Here are the same points, seen from different sides; a view may also be mirrored.
A view may leave some points out, and in a few views one point is out of place. Which views, in the order they come, and which point in each? Write - if none.
Scene 1:
A:
  J_310 -7, -48, -17, -28, -30, 18, 3, 19
  J_465 0, -36, -35, -21, -16, -6, 2, 13
  J_147 7, -53, -12, -31, -13, 21, 0, 29
  J_136 14, -38, -27, -38, -10, -6, 5, 13
  J_215 -10, -53, -46, -43, -4, -3, -3, 12
  J_393 -7, -39, -12, -40, -28, 17, 8, 12
  J_132 -4, -47, -35, 0, -33, 4, 0, -1
  J_768 -10, -50, -34, -50, -33, 22, 35, 7
B:
  J_136 3, 34, 15, -23, 39, -9, 64, 16
  J_208 10, 28, -3, 5, 30, -24, 70, 0
  J_132 9, 18, -7, 18, 31, -1, 68, 26
  J_768 4, 26, 20, 10, 35, -35, 55, -19
  J_311 1, 38, 19, -12, 35, -33, 55, 20
  J_215 20, 11, 18, -17, 47, -12, 45, 15
  J_393 -14, 32, 2, -3, 32, -19, 47, 1
C:
  J_761 -104, -30, -62, -3, -28, -27, 1, 9
  J_310 -83, -49, -62, 11, -39, -24, -1, 5
  J_208 -78, -38, -60, -13, -29, -39, 6, -1
  J_215 -100, -39, -41, 14, -31, -58, -15, 13
  J_132 -83, -20, -73, -7, -28, -28, -18, 13
  J_311 -73, -34, -30, 14, -28, -36, 4, 4
  J_147 -85, -57, -47, 23, -37, -16, -14, 1
  J_465 -91, -25, -43, 1, -29, -34, -11, 5
  J_809 -92, -38, -52, 5, -13, -26, -11, 4
D:
  J_132 -58, 7, -15, -32, 46, -39, -34, 21
  J_358 -53, 14, -8, -43, 27, -26, -27, 19
  J_768 -62, 42, 19, -64, 37, -15, -33, 11
  J_465 -56, -2, 4, -38, 32, -30, -44, 3
  J_136 -47, -6, 17, -44, 30, -16, -46, 7
  J_393 -35, 25, 1, -53, 30, -15, -34, 4
  J_638 -45, 9, -7, -53, 38, -24, -47, -8
  J_311 -57, 7, 5, -57, 21, -13, -52, -2
  J_215 -62, -1, 19, -42, 49, -19, -35, -14
  J_208 -57, 28, 9, -41, 29, -33, -38, 17
  J_761 -42, 9, 3, -23, 33, -31, -28, 8
E:
  J_136 9, 10, 5, 1, 12, 24, -23, 1
  J_132 -11, 5, 9, 15, -19, 56, -22, -12
  J_208 2, -11, 17, 8, -16, 33, -39, 1
  J_215 -1, 23, 8, -15, -5, 18, -29, -18
  J_761 -1, 11, 19, 21, -16, 28, -18, -4
  J_311 17, 7, -8, -6, -2, 28, -37, 10
  J_358 3, -6, -1, 18, -20, 36, -25, -5
  J_768 7, -16, 2, 1, -13, 17, -63, -12
  J_393 16, 6, 0, 23, -11, 21, -44, -4
  J_465 4, 12, 10, -1, -6, 38, -21, 0
  J_809 0, 3, 3, 15, 5, 31, -21, -9
  J_638 19, 23, 0, 5, -11, 38, -37, -5
  J_310 18, 9, 7, 22, -13, 33, -40, -14
Views that do not fit: -
